128 stands for zero in the data rows.
Some points, one per row:
[128 124 143 144 112 124 124 132 105 121 160 126 122 133 108 129 131 142
 114 89 120 117 157]
[131 97 109 114 188 66 134 118 193 150 98 147 70 118 138 158 155 88
 110 108 138 103 202]
[108 105 77 124 238 79 128 113 221 175 68 181 84 128 120 206 144 94
 133 133 122 123 168]
[116 183 255 125 212 165 123 80 137 96 123 157 110 98 150 61 77 80
 157 255 113 184 94]
[112 156 148 140 87 125 128 118 125 115 164 125 134 140 137 96 120 119
 136 115 138 138 104]
[167 85 55 136 66 101 142 135 128 156 154 103 141 146 108 173 146 167
 102 0 103 86 170]
[172 84 23 131 183 52 166 92 191 171 113 175 101 123 104 208 170 105
 114 14 115 86 220]
[148 88 40 91 154 96 173 146 170 191 98 147 122 146 106 230 185 110
 69 74 133 81 233]
[126 148 188 136 73 166 108 163 40 102 138 77 154 125 139 102 110 147
 122 138 142 142 69]
[106 123 103 98 188 96 159 104 139 135 84 184 107 111 120 173 142 94
 148 138 103 106 146]
[141 157 165 140 89 175 122 146 116 113 122 101 162 143 113 78 128 156
 143 152 140 158 94]
[161 70 28 122 140 90 152 139 182 154 104 163 90 145 97 244 165 85
 77 29 141 77 209]
[108 127 96 142 205 82 143 126 223 130 79 183 108 128 162 139 124 76
 121 101 148 118 201]
[160 114 165 139 151 99 135 125 154 140 126 142 116 133 146 123 128 100
 151 124 122 139 134]
[116 138 97 111 147 129 121 121 121 147 137 98 129 124 156 132 138 124
 138 172 114 135 125]
[104 135 128 134 35 169 105 165 80 122 155 89 156 160 122 130 136 186
 109 108 132 118 75]
[133 114 142 153 151 104 142 123 133 144 119 151 111 130 130 131 121 108
 132 131 122 126 156]
[146 98 82 136 0 185 139 158 21 151 190 107 163 180 60 174 143 242
 101 7 146 110 95]
[123 150 164 136 134 130 135 119 130 114 121 138 133 131 149 92 121 73
 145 172 147 141 145]
[84 189 242 120 121 170 92 108 101 51 122 115 157 109 171 30 58 115
 215 255 112 190 65]
[103 148 162 103 161 117 123 112 158 113 121 139 140 91 135 126 110 104
 132 177 128 125 121]
[94 142 222 121 179 155 99 116 129 80 128 97 124 107 137 61 106 117
 169 255 127 180 43]
[132 107 105 136 130 140 137 132 101 130 147 137 123 131 103 132 121 155
 145 99 115 113 120]
[123 155 134 147 80 126 109 124 98 124 153 106 133 128 158 95 103 168
 102 68 153 128 123]
[121 135 153 115 182 97 138 97 153 108 103 156 110 94 117 108 118 86
 154 160 125 144 178]
[97 163 172 115 160 153 153 130 143 137 84 154 122 105 148 117 104 97
 131 173 118 146 108]
[176 116 153 150 0 148 118 140 95 121 206 72 164 182 116 76 168 218
 54 55 151 125 119]
[140 153 163 148 119 144 125 140 150 104 141 136 141 102 142 102 136 141
 122 124 138 144 105]
[170 99 14 123 161 71 155 130 206 194 95 165 76 137 85 229 188 154
 42 0 119 98 218]
[126 112 179 143 34 186 121 173 58 102 188 95 173 138 105 93 109 181
 126 147 116 154 95]
[119 102 60 131 32 112 134 180 103 162 141 102 144 147 117 166 139 178
 96 25 157 98 119]
[112 145 175 165 134 130 108 117 125 119 136 146 139 107 112 104 109 104
 161 173 133 155 110]
[164 104 127 135 23 162 128 150 77 140 157 120 169 180 107 124 152 201
 115 111 130 127 98]
[189 95 5 134 118 129 153 136 152 210 111 123 102 164 113 189 173 130
 71 20 129 94 207]
[138 150 164 156 0 162 102 146 71 122 192 73 177 165 118 80 92 173
 93 102 148 129 57]
[138 109 74 111 101 131 131 116 120 165 151 120 172 146 115 191 131 192
 98 66 128 83 122]
[144 118 73 148 11 147 138 183 77 152 163 97 182 161 78 148 158 202
 90 0 130 105 126]
[108 130 102 111 209 118 156 135 135 140 110 186 92 108 135 181 169 104
 125 137 82 123 182]
[118 107 167 135 104 136 125 132 86 110 143 121 157 154 142 78 105 158
 137 162 139 142 90]
[84 168 187 134 68 188 122 134 42 79 155 89 158 130 160 51 84 158
 143 168 124 154 73]
Here are 12 more points, each followed by its number:
[163 141 117 129 255 71 141 70 215 145 66 188 78 109 162 126 135 67
 155 159 108 131 169] 0
[159 106 82 143 105 87 131 128 137 147 122 123 127 145 106 183 135 139
 143 54 129 113 133] 1
[115 91 96 105 221 62 127 110 198 135 74 161 82 125 154 149 123 59
 135 157 114 123 186] 2
[78 154 195 131 128 118 115 121 124 93 136 129 117 116 124 94 101 133
 157 193 102 164 68] 3
[163 152 200 127 0 188 107 143 47 86 192 80 199 130 121 37 106 225
 114 120 140 154 60] 4
[149 104 101 112 119 122 134 119 143 121 144 114 126 118 111 130 131 146
 125 86 122 113 159] 5
[125 95 81 134 47 144 121 169 84 143 143 96 151 151 116 164 137 187
 116 35 137 112 85] 6
[126 128 134 140 0 170 86 154 68 106 217 88 196 150 117 116 118 224
 94 99 159 121 62] 7
[114 155 125 121 211 125 133 114 166 148 71 161 97 112 155 149 139 94
 161 151 133 144 143] 8
[136 138 134 100 223 92 136 117 171 156 91 166 99 106 158 167 170 122
 149 157 104 149 122] 9
[151 65 39 118 143 91 148 135 160 176 116 148 106 162 105 194 148 121
 97 64 124 90 164] 10
[124 105 132 121 47 147 125 135 77 125 181 116 130 137 94 147 144 174
 92 117 146 115 119] 11
Which two of these numbered points are nearest to each point below, ignoring the 2 directions in which the first points spread most? Their numbers follow each, nearest first.
[127 119 145 125 92 107 116 124 96 131 136 116 136 106 92 121 153 164
 130 114 120 138 109] > 3 5
[111 137 215 139 0 233 123 153 21 85 199 84 192 160 153 40 75 183
 128 185 144 171 3] > 10 2
[112 198 201 106 179 151 120 91 143 95 93 139 113 83 152 94 90 95
 189 251 140 186 83] > 8 1
[107 176 160 142 187 156 132 97 133 125 107 122 118 125 136 89 92 105
 176 184 123 166 116] > 8 0
[138 79 120 136 13 171 132 179 58 144 185 77 186 177 97 136 137 199
 78 89 129 110 88] > 10 11
[123 132 125 154 109 155 108 113 116 122 170 135 136 129 138 125 116 171
 111 121 159 139 107] > 7 8
[113 118 130 132 50 160 94 146 59 129 141 95 156 122 135 119 108 168
 141 104 144 136 71] > 6 8
[114 129 161 115 185 106 122 79 155 123 128 165 117 91 136 99 85 109
 174 166 110 145 131] > 5 1
[142 161 163 133 153 96 115 118 184 121 116 124 160 116 138 109 115 93
 134 151 132 141 141] > 4 5
[144 125 102 128 107 102 118 143 157 150 117 116 120 142 115 184 128 138
 110 83 151 119 153] > 1 8
[152 30 0 120 73 81 164 146 134 184 128 151 95 174 79 246 220 165
 46 0 138 57 209] > 11 10
[144 144 106 119 163 93 135 112 145 160 78 157 89 123 118 138 126 95
 179 83 114 126 175] > 1 8
[119 103 20 114 61 71 150 129 162 189 118 133 85 159 84 200 174 143
 73 4 170 93 189] > 3 2
[148 45 0 125 0 132 141 159 85 192 158 109 143 178 47 244 187 224
 24 0 153 63 190] > 11 10
[136 137 157 135 125 164 117 142 87 112 166 109 154 131 117 112 123 134
 137 176 98 130 79] > 10 11
[95 131 132 122 155 129 134 120 129 142 104 137 108 132 130 118 123 94
 139 180 115 132 124] > 10 2
[116 163 185 145 145 157 99 110 99 91 146 112 117 125 144 63 93 110
 173 225 121 145 65] > 10 1
[82 117 125 120 175 127 151 115 131 138 102 160 140 115 144 197 106 109
 153 164 141 113 138] > 6 10
[96 161 191 117 234 111 126 108 152 103 73 145 102 81 200 84 88 91
 191 220 95 156 88] > 6 8
[99 183 201 128 64 178 99 152 120 76 166 105 175 122 168 69 80 166
 108 180 142 161 62] > 7 4
[117 114 163 144 31 171 126 147 75 106 189 98 181 171 140 92 104 196
 118 139 139 140 55] > 10 7
[122 127 118 140 239 57 141 120 221 133 58 165 78 121 157 125 106 53
 132 117 108 114 221] > 2 5
[128 124 101 113 167 120 160 127 156 145 126 170 82 109 111 171 159 89
 127 136 121 131 176] > 11 10
[116 118 131 127 115 141 114 148 48 111 125 105 121 141 129 152 120 159
 111 93 141 109 117] > 6 8
[167 140 123 136 187 121 132 99 135 128 126 143 101 138 159 100 126 127
 142 176 122 137 122] > 0 10
[157 78 54 143 102 87 136 131 111 168 125 117 128 178 96 162 138 146
 92 39 126 89 196] > 2 10
[145 99 73 132 163 117 123 114 117 151 129 142 133 122 106 173 156 115
 131 118 95 96 147] > 10 5
[161 184 162 133 229 153 127 95 179 131 82 109 110 107 165 64 90 72
 161 227 135 174 117] > 0 8
[119 131 72 140 121 133 107 127 136 120 141 122 114 144 103 179 125 162
 91 114 131 103 146] > 7 11
[157 157 149 105 95 152 110 116 125 123 135 104 132 85 128 130 149 126
 112 125 154 124 139] > 4 5
[143 143 122 145 62 121 130 139 93 116 156 100 142 133 98 85 124 151
 130 88 115 125 144] > 5 4
[151 136 127 117 110 120 123 119 153 114 119 129 145 137 142 99 124 143
 129 123 116 134 93] > 0 4
[112 118 147 119 142 150 127 115 117 124 119 140 128 153 163 120 118 138
 156 178 115 139 99] > 10 8
[115 117 144 121 47 183 126 122 78 87 189 131 134 134 80 120 125 171
 131 154 124 153 97] > 11 3
[146 110 44 112 149 74 129 120 133 150 131 145 77 126 122 189 176 149
 133 69 92 110 159] > 3 9
[134 170 252 128 95 165 87 124 67 112 149 91 155 109 181 62 122 196
 168 239 127 198 7] > 9 8
[139 113 99 120 76 125 136 129 125 134 172 122 124 134 92 161 136 159
 108 65 122 117 179] > 5 11
[120 143 168 108 178 137 129 125 144 132 102 148 122 111 165 137 147 131
 154 210 112 172 55] > 9 8
[138 186 196 123 69 190 105 140 62 71 171 105 164 93 142 80 120 159
 145 184 128 155 60] > 4 5
[103 160 187 123 189 124 102 116 128 91 117 117 148 95 131 70 101 110
 163 212 135 157 140] > 5 4
[135 89 84 128 40 156 140 149 99 155 144 119 157 174 101 164 161 169
 67 50 160 89 107] > 10 11
[130 165 192 117 65 148 88 151 68 77 141 77 123 133 150 22 100 134
 189 204 110 193 64] > 2 5
[141 94 59 139 150 69 133 119 142 164 111 129 117 164 123 185 127 117
 118 57 114 84 199] > 2 1
[111 144 138 118 219 120 126 113 173 130 92 130 106 103 132 115 95 75
 145 196 119 147 133] > 10 5
[127 146 180 136 0 196 75 153 42 75 190 88 179 113 135 82 100 252
 123 127 162 170 23] > 7 6
[96 127 137 128 212 109 130 147 154 117 82 145 114 111 154 110 120 77
 155 195 107 153 157] > 2 10
[88 164 164 105 175 153 147 114 97 107 109 129 118 119 165 89 125 112
 157 167 124 131 124] > 8 6
[136 76 102 143 0 161 142 168 43 121 206 102 147 188 69 155 155 207
 76 31 137 96 130] > 11 10
[117 118 142 111 120 164 135 149 118 105 138 128 118 148 168 109 89 139
 113 185 117 118 86] > 10 2
[155 126 172 110 119 154 145 115 92 98 139 159 142 92 144 129 126 122
 144 148 134 136 100] > 4 11
[100 144 152 108 228 74 127 138 182 114 41 126 85 113 163 99 114 49
 196 207 86 159 140] > 2 6
[160 44 0 140 15 121 161 159 84 199 180 133 132 192 65 245 174 214
 34 0 131 49 185] > 11 10
[144 160 176 103 202 142 126 101 140 89 103 148 152 80 192 88 93 88
 181 249 101 163 119] > 4 5
[129 141 158 138 149 127 126 101 122 154 107 139 122 83 132 129 95 71
 152 139 122 145 119] > 1 6
[141 155 195 131 130 142 110 120 109 137 145 123 154 123 162 91 124 166
 144 174 136 187 62] > 9 8
[157 93 114 147 4 151 114 164 61 136 194 89 132 197 105 103 112 216
 80 43 139 122 121] > 2 10
[137 131 145 114 166 127 142 108 140 117 124 175 125 77 152 149 112 85
 142 136 135 138 144] > 4 5
[117 178 215 116 179 152 86 112 132 53 114 101 153 94 183 17 80 129
 166 223 135 172 67] > 4 5
[166 23 0 145 24 124 165 156 132 190 176 136 122 190 39 245 180 182
 12 0 141 49 205] > 11 10
[131 125 181 162 0 212 90 184 45 73 215 73 190 151 106 84 124 221
 95 86 164 130 26] > 7 6
[111 143 226 123 125 159 92 130 111 72 150 104 118 119 190 41 65 102
 174 255 114 186 54] > 2 10
[165 88 8 119 108 107 157 130 132 199 122 128 94 156 79 226 167 125
 68 14 134 84 192] > 10 11
[129 187 238 139 107 162 88 140 106 99 140 106 143 107 170 43 110 176
 163 238 142 203 33] > 9 8
[126 172 177 138 163 128 118 102 135 118 120 126 103 106 171 59 107 95
 178 232 118 185 115] > 0 8
[114 133 125 107 193 97 144 122 141 118 84 152 107 102 170 116 131 119
 135 150 109 127 109] > 6 8
[123 163 230 95 198 143 94 109 112 94 124 137 96 65 169 66 98 100
 168 255 108 179 96] > 4 5
[140 52 0 145 104 70 171 164 188 202 98 180 112 188 116 255 204 150
 59 0 148 49 247] > 2 10
[147 115 128 149 129 103 114 135 158 130 124 131 113 118 137 148 115 73
 113 110 157 122 167] > 2 1
[121 102 117 132 44 137 141 139 62 137 182 105 166 174 111 134 138 179
 120 66 144 104 124] > 10 2
[142 107 85 136 93 117 124 148 116 139 156 124 126 112 107 162 155 150
 86 32 128 105 158] > 5 4
[123 92 13 106 199 29 170 141 194 189 66 186 77 120 100 224 172 100
 135 51 80 89 203] > 3 6
[135 83 75 113 189 114 154 106 159 171 110 132 94 121 144 154 147 106
 83 102 122 93 175] > 10 2
[137 128 160 106 173 102 133 117 119 154 103 133 123 97 139 138 151 105
 131 162 108 141 121] > 9 8
[121 147 127 154 133 121 100 133 145 118 110 128 162 132 117 131 140 141
 173 129 125 115 135] > 1 8
[139 90 62 126 0 154 133 163 78 137 222 122 150 177 44 198 163 228
 68 0 136 89 143] > 11 3
[152 114 135 95 214 105 131 112 159 144 72 125 140 105 139 161 156 119
 137 148 123 124 144] > 9 8
[158 155 152 139 152 134 132 151 158 103 107 140 148 140 170 71 136 72
 149 168 139 147 123] > 0 2
[133 110 119 109 119 126 129 96 121 142 149 145 111 108 110 157 136 125
 140 134 128 123 162] > 11 5
[126 156 182 154 0 203 95 143 33 91 246 65 202 165 114 45 108 205
 108 115 159 147 17] > 7 5
[154 128 117 128 143 100 123 96 135 162 132 143 110 106 134 125 129 102
 130 102 135 117 132] > 0 1
[101 104 119 127 157 104 156 131 144 167 122 149 142 133 108 162 115 148
 113 86 108 111 140] > 3 10
